One turning vector, and how many ticks it has turned
The counts run from 0 to 174.
[ 1.77 -2.85 -0.75 -0.58  2.83  0.25  0.75  1.78 -3.89  0.06 -4.57  2.59
 -1.65 -1.47  0.36  1.17 -1.05  0.42 -1.92 -2.55  1.86 -1.45  2.51 -1.80
 -0.15 -0.56 -0.63 -3.32  3.32  3.46  1.07 -2.07 -3.05 -3.53 -0.64  3.20
 -1.25 -2.71  2.21 -1.95  1.64]	113
[-0.83 -0.25  4.73 -3.40 -0.08 -2.54 -0.01  1.28  1.81  0.11 -3.45  2.82
  0.79  1.22  1.35 -2.19 -2.49 -2.14 -0.51  2.42  2.26 -3.23  0.88 -1.73
  0.84 -2.07 -0.17  2.28 -1.38  0.59  0.80 -1.44 -4.57 -0.14  0.23 -0.95
  0.45 -3.18  0.45  1.11 -0.67]	28
[-0.54 -0.75 -3.11 -1.26  2.19 -0.43  0.30  2.27 -0.92  0.36  3.69 -1.11
 -0.58 -2.39  2.47  1.31  1.71  1.49 -1.71  0.91 -0.08  3.38  0.45 -1.74
  0.59  0.14 -3.94 -0.34  3.29  3.43  1.35  0.63 -1.18 -5.74 -1.60  1.65
  1.47 -1.53  1.14  0.42  0.39]	128
[ 1.89 -1.55  0.43  4.34  1.84  2.59  0.51  1.61 -0.24  1.73 -1.37 -2.23
  2.44 -2.51 -1.65 -1.26  2.44 -3.53  1.90 -0.73  1.93  2.33  0.99  0.49
 -2.73  0.50  0.43 -2.56 -0.66  4.91 -0.19 -1.30  0.74  1.45  2.14 -3.57
 -2.59 -0.99  1.66  3.89 -0.55]	100
[ 2.75 -2.10  2.71 -2.10  1.83 -2.75 -0.51  1.34 -1.66  2.10  2.43 -1.40
 -1.82  0.62  3.82 -1.85 -1.25  0.21 -1.64 -1.97  4.27 -2.68  0.24 -1.01
  0.52  2.42 -0.59 -0.18 -0.93  3.00  2.86  0.53 -2.01 -0.26  0.46 -2.89
  1.00 -1.21  1.54  5.57  0.02]	25
[-0.22  1.34  4.65  0.24 -1.83  1.88  3.50 -0.16  1.36 -0.20  0.67  0.05
 -3.26 -1.31 -1.92 -2.42 -2.18 -4.21  0.14  2.85  2.34  1.03  1.11  1.99
 -0.17 -3.09 -0.88  0.23 -0.61 -0.85 -0.21 -3.41 -1.53 -2.26 -0.65  0.45
  0.32 -1.56 -1.99  3.29  1.58]	12
[ 1.33  0.48 -1.66 -2.09  0.60  3.39 -0.86  1.21 -2.97 -1.39 -0.15 -0.99
 -3.44  0.48  0.80  0.75 -0.34  0.81 -4.75 -0.13  2.76  2.00  0.31 -3.70
 -2.72  1.07 -3.34 -1.59  3.34 -2.54  2.54  1.35 -4.13 -2.42  0.71 -0.76
  2.69 -0.15  0.86  1.77 -0.95]	68
[ 1.60 -4.32 -0.57  0.17  2.05 -0.55 -1.79  0.36 -4.57 -1.81 -1.17 -2.59
 -0.62 -1.30 -0.82  2.15  2.72 -0.12 -0.15 -3.07  2.49  0.67  0.59 -0.43
 -2.20 -0.46  0.58 -5.37  4.13  3.51  0.35 -0.06 -2.49 -0.66  3.16 -0.90
  0.12 -1.69  2.91  2.38  1.60]	111
[ 0.92  1.22  2.83 -0.14 -1.74 -0.40  1.36  1.40 -2.74 -1.07 -2.95  2.73
 -2.39  1.31 -0.21 -2.12 -4.98 -1.28  0.05  0.50  2.87  2.97 -1.87 -1.20
 -2.19 -4.14 -2.70 -1.59  1.17 -1.65 -0.16 -0.05 -3.36 -2.40  0.69  1.27
  2.12  1.89 -0.54  0.25 -1.39]	71
[ 3.99  0.17 -0.25 -0.92  1.41 -0.06 -0.39  1.77  1.58  4.05  5.19 -1.70
  1.16 -1.28  0.89 -0.93  0.43 -0.15 -1.82 -0.98  0.94  3.77 -2.51  0.95
  1.20  1.13 -2.40  2.60 -2.16  3.06  3.26  0.44 -0.74 -1.73  1.55 -0.03
 -1.25 -1.28 -0.43  3.89  1.35]	149
[ 0.55  1.64 -0.09  1.66  0.58  4.19  1.75  1.13  0.68  0.58  2.50 -0.59
  1.47 -2.58  1.39 -3.58 -0.70 -1.21 -1.32  0.37  2.28  5.36  1.61 -1.07
 -0.54  1.88 -3.46  0.33 -0.86  1.49  2.86 -0.51 -0.09 -1.58 -2.03 -3.75
 -0.30  1.10 -0.18  3.53 -2.79]	79
[-0.57  0.33 -3.06 -1.22  1.38 -0.83  0.78  0.80 -0.69  5.22  2.91 -0.01
 -2.94  1.68  2.63  0.82 -0.68 -2.85 -1.00  0.46  2.87  3.73  0.99 -2.92
 -1.23 -2.11 -4.39  1.07  1.57  0.80  3.60  1.56 -3.48 -0.35 -0.26 -1.42
 -0.27 -0.17 -0.37  1.24  0.07]	138
[ 5.50 -1.18 -0.59  0.17  0.52  1.30 -2.47  0.68 -1.76 -3.15 -3.25 -1.42
  0.43 -0.86  0.50 -0.12  1.81  0.41  0.89 -0.91  2.71 -3.86 -2.11 -2.34
 -1.63 -2.61  1.90  3.28  1.12  2.81  1.88  0.67 -2.97 -1.25  5.70  0.99
 -0.60 -0.74  2.45  2.46  0.75]	45
[ 2.46 -3.17  5.26 -4.30  0.01 -0.71 -1.20  1.53  2.71 -0.41 -0.13  0.58
 -1.45  1.17 -0.67 -2.16 -0.96 -1.20 -2.04  0.56  3.65 -2.41 -1.06 -1.18
  0.61 -0.46  0.69  2.43 -1.51 -0.64  0.93 -1.74 -4.79 -3.15  0.36 -0.96
  1.49 -2.41  0.96  1.85  0.16]	23
[ 2.02  3.78 -0.11  3.85  0.55  3.64  2.41  1.85 -0.82 -2.87 -1.08  1.82
  0.58 -3.89  1.41 -0.88 -0.98  1.56 -0.52  1.18 -1.42  1.76 -0.66 -1.98
  0.21 -0.11 -3.32  1.55  0.83  2.95  1.56 -1.40  0.74 -3.55 -1.31  3.94
  0.45 -1.28  1.03  0.13  1.19]	59
[ 1.46 -0.45  4.39 -1.32  1.54 -2.55  0.73  2.77  0.95  2.13  1.85 -0.41
  0.13 -0.85 -2.55 -0.72 -1.63 -0.34 -0.27  1.78  1.11  2.55 -4.79  0.12
  3.95  0.31 -1.53 -0.15 -1.76  2.12  0.51  1.12 -1.36 -3.19  1.54  2.93
  0.46 -3.32 -1.94  0.54  1.27]	151
[ 2.97  1.09  1.37  2.05 -0.22  1.34  0.81 -0.42  1.61  2.40 -0.33 -1.38
  0.70 -0.93  0.48  0.83 -0.40 -3.87 -1.54  2.67  2.78 -0.10  1.59  3.64
 -3.72 -0.72  0.41  2.30 -2.45  3.53 -1.05 -1.66  0.13  1.33  1.44 -2.66
 -2.34 -4.63  0.15  4.82  1.76]	164
[ 1.69  2.18  1.51  1.27 -0.44  1.90  3.97  2.74 -0.94 -0.27  2.15  0.96
  1.13 -2.58 -0.06 -4.19 -1.26 -0.97  0.74  0.41  0.89  4.59 -1.33  0.57
  0.70  1.68 -4.12 -1.25 -0.81  1.58  2.80 -0.82  1.46 -2.40 -2.22 -1.37
  0.55  0.74  0.17  3.27 -2.26]	80
[ 3.10 -1.03  1.76 -0.77  0.90  1.78 -1.43  0.89  1.28  4.18 -1.81  1.01
 -2.19  1.92 -0.81  0.44 -1.00 -4.16 -3.49 -0.18  4.50 -0.18  0.58  0.94
 -1.93 -1.61  0.62  1.10 -3.19 -0.36  0.93 -1.30 -4.38  0.46  2.98  0.84
 -1.46 -3.55 -1.32  1.40  3.01]	158
[ 3.16 -0.53  3.28 -2.43 -0.23  0.02 -0.71 -0.06  0.85 -0.05  2.89 -3.39
  0.53 -1.59  2.10 -1.17 -0.72  1.35 -1.54 -1.70  3.54  0.91 -0.64  1.14
  1.04  4.07 -2.15  0.71 -1.70  2.56  2.55  1.22  0.48 -3.87 -1.20 -1.85
  1.95 -1.79  1.12  4.62 -0.60]	20
[ 2.82 -0.85  0.65 -1.53  0.30  3.09 -0.54  1.84  3.76  3.30  4.49 -1.30
  0.90 -0.80 -0.60 -0.50  1.85 -3.57 -1.43  1.35  1.50  3.91 -1.54 -0.64
  0.54 -0.42 -1.07  2.78 -1.84  1.20  1.43  0.17 -3.04 -2.35  2.05 -1.21
  0.35 -1.03 -2.86  2.35  2.26]	148
[ 0.56 -0.69  5.15 -2.67  3.14 -4.78  0.73  0.58 -3.15  1.86  0.25  0.78
 -1.61 -0.32  1.36 -2.56 -2.31  0.38 -0.87 -0.21  3.93 -2.49 -0.67 -2.06
  1.88  1.02 -1.21 -1.48 -0.02  2.84  3.04 -0.31 -1.24  0.13  0.17 -1.11
  0.24 -2.02  1.23  4.64 -1.42]	26
[-0.13  0.56  3.36  1.38  2.97  0.69  0.51  2.50  1.49 -1.21 -2.79  2.01
  4.05 -2.97 -0.35 -1.80  1.24 -0.04 -0.34  2.67 -2.33 -2.95 -1.01 -1.67
  3.99 -1.01  0.31  3.82 -0.86  3.60  1.40 -2.63  0.82 -1.66  0.52  0.17
 -0.42 -4.03  0.98  0.73  0.35]	38
[ 4.62 -0.36  1.31  1.64  0.20 -0.38 -2.20  1.97  1.32 -2.77 -0.04 -2.53
  3.40 -3.23  0.65 -0.12  2.46 -0.41 -0.02  0.53  0.16 -2.39 -2.08 -0.22
 -1.36 -0.63  0.66  3.94 -1.11  4.81  0.91  0.59 -0.16 -0.24  4.03 -2.06
 -0.38 -1.61  1.35  3.99 -0.58]	40
[ 4.47 -2.48  0.01  3.23  0.93  0.40 -1.33  4.22 -0.27 -0.58  0.29 -1.47
  4.07 -1.88 -1.51  0.16  3.33 -1.02 -0.21 -0.16 -0.28  0.99 -1.31  1.31
 -1.80 -0.30  1.38 -1.99 -0.05  5.70 -1.80 -0.88 -0.93 -0.66  2.51 -2.93
 -0.19 -0.09  1.34  3.64  1.04]	105
[ 1.04 -1.15  5.41 -0.72  0.23 -1.64 -0.05  3.13 -1.06  0.05 -1.15 -0.23
  3.13 -1.11 -2.68 -3.12 -1.73 -0.10  1.28 -0.99  1.76  3.88 -4.94 -0.52
  3.35  3.30 -1.91 -2.45 -1.73  1.46  1.05  0.48 -0.96 -3.52 -0.39 -0.63
  0.96 -0.11  1.00 -0.04 -2.64]	86
[ 0.23  1.12  2.38  1.10  2.03 -1.14  1.44  0.40  0.97 -0.74  1.62 -1.74
  2.57 -3.65  1.71 -3.33  1.00 -2.02  1.59  0.92 -0.33 -2.50 -0.93 -2.54
  0.89 -0.09  0.18 -0.36  0.73  5.36  2.55 -0.83  2.35  0.73  2.50 -2.72
 -1.06 -1.21  2.20  5.58  0.62]	36
[-0.82  0.11  2.37 -1.38 -1.99 -1.05  0.76 -0.86 -0.79  1.44 -1.34  0.13
 -4.45  0.65 -0.58  1.42 -3.06 -4.65 -1.33  2.60  4.69  1.44  0.83  1.69
 -3.09 -3.27 -1.68 -0.10  0.18 -1.63 -1.52 -0.61 -3.56 -0.36  2.11 -0.03
  1.07 -3.44 -2.69  0.86  1.49]	7
[-2.01  0.10  2.48  2.23  2.24 -1.82  1.17  0.76 -2.85  3.68 -3.79  0.49
  1.11 -0.54 -0.63 -1.67 -0.66 -2.31  0.26 -0.42  2.76  2.38 -0.94 -0.76
  0.46  0.82 -1.41 -5.16  0.42  3.92  0.90 -1.27  0.85  2.76  1.45 -1.93
 -0.89 -2.30  0.67  2.35 -1.30]	96
[ 2.19  3.02  2.67  0.93 -0.48  0.12  3.56  0.13  0.40  1.37  4.26 -0.06
 -0.56 -2.62  3.35 -2.00 -2.43 -0.18 -2.36  0.64  1.59  2.00  0.43  2.66
  0.24  1.36 -2.74  0.43 -1.43  2.81  1.64 -1.23  2.56 -2.26 -2.44 -0.37
  0.20 -1.76 -0.22  5.00  0.37]	15
[ 1.90 -1.15  1.62  2.77  2.46  1.93  1.50  4.41  2.51  0.18 -3.39  1.89
  3.46 -2.77 -2.02 -1.31  2.07 -1.59 -0.81  0.24 -1.45  0.47 -0.44  0.71
  1.42 -0.67  0.96 -0.63 -0.43  3.62 -0.20 -4.42 -1.26 -2.30  0.03  0.23
 -2.14 -2.28  0.89 -0.78  1.58]	103
[ 1.06  2.03  5.23  1.59 -0.64  0.57  3.30  2.93  0.87 -0.43  1.11  1.08
  1.72 -0.86 -2.80 -4.89 -1.61 -1.56  0.81  1.17  0.71  4.33 -3.04 -0.59
  2.23  0.17 -2.50 -0.92 -1.02  0.35  0.87 -1.73  1.02 -3.22 -2.00  0.27
  0.61  0.82  0.07  1.85 -2.30]	81
[-0.18  0.44  2.40 -0.04 -1.56  2.78  2.16  0.53  3.96  0.27  3.12 -0.55
 -2.29 -1.64 -0.27 -1.03 -0.86 -4.37 -2.47  3.45  2.17  1.83  1.90  0.71
 -1.75 -2.38 -0.22  2.03 -1.63 -0.29 -0.40 -1.58 -2.09 -2.51 -0.69 -2.44
  0.04 -1.93 -1.32  3.90  1.52]	13
[-1.10 -1.13 -1.81  2.59 -0.68  0.27  1.04  0.19 -1.83 -1.22 -0.65 -2.30
 -0.27 -3.36 -0.23  0.92  1.24 -4.69  2.13  1.58  1.66  1.67  2.60  0.85
 -3.75 -4.38 -1.50 -0.78  3.35  3.52 -2.78 -0.26  0.23 -2.82  1.26 -1.75
 -0.56  0.23  0.10  1.46 -0.24]	121
[ 4.35 -4.91 -0.82  1.25  0.39 -0.75 -2.12  2.03 -2.25 -0.64 -3.59 -2.45
  1.39 -0.30 -1.55  1.90  1.72 -0.15  0.34 -3.43  2.83 -0.76  0.66  0.39
 -3.18 -1.24  0.98 -1.40  2.00  4.54 -1.33  0.69 -2.87 -2.43  3.70 -0.41
  0.53 -1.16  2.20  1.32  0.97]	110
[-1.81  1.46  4.27  1.11  1.87 -1.35  1.95 -0.17 -2.54  4.92 -1.22  0.94
 -2.53 -0.93 -0.11 -0.80 -3.26 -2.01 -2.27  1.82  2.50  0.07 -0.86  0.07
  0.91 -0.04 -0.12 -3.89 -1.32  4.68  1.51 -2.49  0.39  1.22  0.96  1.06
 -1.43 -4.43 -1.74  2.84  3.17]	161
[ 0.30  0.70 -0.50  0.35  3.21 -0.25 -0.77  0.10 -3.08 -1.69 -2.00 -0.28
 -0.92 -1.63  1.43  0.08  0.49  1.25 -2.55  0.12  0.81 -2.75 -2.17 -6.34
 -0.27  0.31 -0.84 -3.89  3.85  3.25  3.79  0.98 -1.55  0.02  3.54  1.51
  0.39 -2.17  1.91  1.74  1.12]	47
[ 2.13  0.71  0.53  1.81  1.42  1.64  1.16 -0.62  1.51  0.23  1.14 -1.28
  1.67 -2.46  2.01 -2.06  1.50 -2.81  2.38  0.78  1.40 -3.56  0.58 -1.29
 -1.11 -2.59  0.93  3.00 -1.68  3.50  2.04 -0.38  0.02  1.32  1.84 -3.99
 -1.84 -1.69  0.94  6.05 -0.60]	35
[-0.77 -0.85  2.31  2.08  1.03  2.00  1.38  2.90  0.78  1.41 -6.35  2.53
  3.17 -1.09 -2.11 -2.09  0.05 -4.20  1.19  1.02  1.33  1.69  1.74 -0.20
  0.11 -1.45 -0.08 -0.38 -2.10  2.27 -0.14 -3.05 -2.34  0.55 -0.13 -2.08
 -1.95 -2.92  0.93 -1.56 -0.29]	98
[ 4.53 -0.69  2.17 -1.33 -1.11 -0.16 -0.11  1.44 -1.53 -0.70  0.20  0.18
 -3.40  0.05 -2.33  0.29 -1.94 -0.99  0.58  0.12  3.74  1.27 -2.80  1.96
 -0.13 -2.44 -0.04  0.09 -0.21  0.10  0.04  1.55 -2.21 -4.83  2.56  5.76
  1.58 -0.54 -1.48 -0.25  3.56]	1
